rotation steps, each row followed by its count of steps
The counts run from 0 to 135.
[124 117 160  65 138 162 129  85 117 142 183 120 133 130 159 116 134 141
  97  96 124  64  83 114 100 168 133 133 112 117 113 159 112 144 161 129
 111 152 129]	60
[140  97 165  79 147 167 110 119 116 126 132 147 140 133 117 133 138 122
  87 102  98  81 112 106 113 144 110 120 109 179  87 137 117 155 170 116
 100 179 118]	109
[150 144 144 107 127 128 141 116 149 160 131 113 148 175 151 145 127 132
 127  91  90  81 110  90 125 172 122 154 127 159 101 156 153 128 153 100
 115 204 135]	93
[172 145 148 109 131 123 145 139 153 153 165 125 150 176 126 115 125 147
 121  79  93  81 111 113 114 159 120 155 129 160 128 153 138 124 142 107
 119 205 130]	91
[122 127 192 117 148 149 128 125 125 138 175 146 130 175 135 136 104 117
  95  72 102  78 116 149  89 174 142 121 110 130 116 139  99 156 139 133
 117 156 152]	65
[132 110 162  91 143 168 113 120 123 122 120 151 139 133 123 148 143 104
 102 102  94  74 112 104 117 158 107 123 111 170  93 142 121 162 176 109
  98 189 125]	108
[133 109 169 127 128 133 136 146 129 158 166 138 107 170 133 127 100 135
  78 100 104  53 113 140 124 167 136 107 116 128 111 147 121 151 124 131
 121 186 170]	76
[153 104 182 116 123 122 100 126 110 160 129 119 154 147 132 134 122 133
  81 123  95  81 110 110 146 179 126 102 105 158  82 135 144 122 160 113
 108 180 153]	20
[141 154 170  84 143 159 128 130 119 139 143 125 129 166 143 162 150  94
 118  95  98  67 101 128 122 167 134 156 100 140 127 148 137 165 167 121
 114 174 138]	4
[165 113 178 122 121 123  93 116 121 171 141 123 152 142 111 119 123 139
  81 119 113  82 106 124 147 185 120 100 107 152  86 133 130 126 168 117
  99 178 149]	21
[147 114 172 102 145 145 135  89 124 129 169 141 128 170 101 116 124 139
 110 123 143  65 140 121 127 145 124 123  83 143 110 151 125 150 174 125
  80 191 127]	113
[114 131 201 102 134 143 122 106 112 105 133 142 143 145 153 135 128  99
 117 104  84  69 121  94 127 156 127 112 100 151  97 144 117 156 170 104
 108 174 161]	119
[156 134 156 129 122 118 137 132 156 167 165 145 135 165 118  99 111 156
  90  91 110  75 114 124 122 163 113 119 125 153 122 152 131 139 130 114
 102 207 153]	89
[140 105 167 121 167 162 138 126 117 124 123 150 141 148 134 109 126 132
 121  74  69  76 135  95  98 142 105 135 121 155  97 140 103 134 172 115
 123 186 131]	42
[144  84 162  74 151 156 115 109 109 130 142 136 139 145 113 126 129 132
  85 114 107  84 121 109 113 139 112 111  96 180  80 136 121 143 173 118
 107 182 114]	110
[128 119 197 108 162 150 145 112 128 124 151 142 155 155 140 104 113 122
 112  73  86  85 132 115  82 148 129 146 106 157 107 138  96 141 160 132
 107 160 145]	54
[168 145 152 120 131 121 140 137 158 158 170 143 140 171 118 103 122 153
 108  81 102  74 111 127 117 162 118 137 126 158 132 150 133 136 135 105
 106 209 142]	90
[171 121 163 116 132 126 106 123 120 175 178 112 153 148 113  98 132 157
  98 106 124  75  97 135 140 158 113 111  98 146 113 146 124 115 165 128
  99 194 132]	23
[139 112 147 117 136 144 144  95 141 161 157 143 128 179 102 121 126 159
  78 111 122  86 132 119 118 152  89 109 103 166  97 151 131 141 152 108
 102 200 132]	100
[ 99 119 183 118 149 148 141 112 127 116 155 147 136 150 141 120 100 122
 119  76 106  82 137 119  90 158 120 131 108 137  97 153  99 151 153 141
  85 187 156]	52
[161 134 171 112 133 136 142 139 145 174 127 101 131 161 143 141 129 130
 112 109  93  57 115 114 131 179 153 170 119 144 101 142 152 125 157 122
 120 172 155]	81
[138 136 170  86 155 143 137 109 121 121 183 129 136 161 129 115 133 122
 139  97 120  59 130 123 123 121 123 139  83 137 127 158 113 143 173 135
  92 196 133]	115
[148 122 180 100 121 139 108  80 103 143 180 117 137 166 138 125 113 143
 110 119 142  73 117 119 125 172 134 112  94 112 112 147 125 138 161 127
  94 169 134]	125
[124 135 176  84 145 139 146 106 110 112 175 120 138 164 147 121 133 118
 146 101 106  61 129 109 123 115 128 142  83 138 121 153 120 141 169 126
 105 196 138]	116
[131 131 145 106 130 157 115 122 141 166 130 122 151 127 128 144 147 129
  89  93  92  90  85 111 119 169  97 131 131 167  88 151 125 142 169 117
  99 194 122]	96
[135 136 177  77 149 159 127 138 114 149 142 117 135 157 151 168 155  98
 106 101  90  71  89 125 122 156 134 153 103 149 112 146 135 156 168 128
 121 169 135]	5
[139 138 180 103 126 144 109  84 101 143 191 120 131 162 135 124 122 135
 126 105 137  71 111 126 123 164 133 118  91 104 124 151 114 137 168 140
  88 187 134]	126
[157 128 172  97 139 121 147 130 110 153 175 116 126 187 136 118 129 139
 110 117 108  56 128 127 152 143 134 129  87 134 125 151 146 131 146 122
 123 195 157]	13
[118  92 146  73 151 153 140  97 112 131 169 119 127 143 147 115 103 149
 123 102 124  76 121 100 103 143 132 141 104 124  91 162 122 133 165 148
  87 194 120]	49
[118  97 155  96 129 140 140 134 112 169 165 115 105 152 157 132 118 151
  68 104  97  59  91 130 129 150 133 108 118 120  95 151 119 133 136 137
 135 175 158]	74
[156 106 160 129 135 142 109 117 108 155 123 128 157 156 147 125 123 143
 104  86  70  88 119  91 122 168 104 110 127 160  82 136 128 116 170  94
 137 184 128]	31
[129 130 143  90 142 154 153 109 123 127 134 129 131 178 140 149 140 119
 138  93  93  73 128  90 125 141 108 145 110 155 104 150 143 148 169  99
 120 205 130]	105
[149 107 180 106 130 121 105 138 107 156 132 110 153 147 142 138 124 120
  92 114  76  80 102 110 141 164 126 113 108 164  80 135 136 115 167 113
 124 178 154]	19
[128 121 177  73 142 154 127 131 107 151 139 108 128 153 155 171 148 109
  91 110  82  76  94 125 127 151 128 137  99 160  94 144 141 146 167 125
 127 166 141]	6
[156 108 189  86 130 139 104  78 104 139 174 118 139 167 139 117 115 150
 102 126 139  76 121 110 125 172 136 109  91 124 101 133 127 130 166 114
 101 163 132]	124
[134 138 151 132 125 118 134 107 120 161 168 110 144 177 146 122 123 147
 143  96 110  71 120 110 147 152 107 128  96 121 110 159 135 112 162 123
 107 215 151]	26
[145 118 195  98 156 147 154  81 123 131 137 134 152 160 147 108 124 140
 105  99  98  82 137  97  90 169 142 147 100 152 100 140 121 133 165 110
 120 132 137]	56
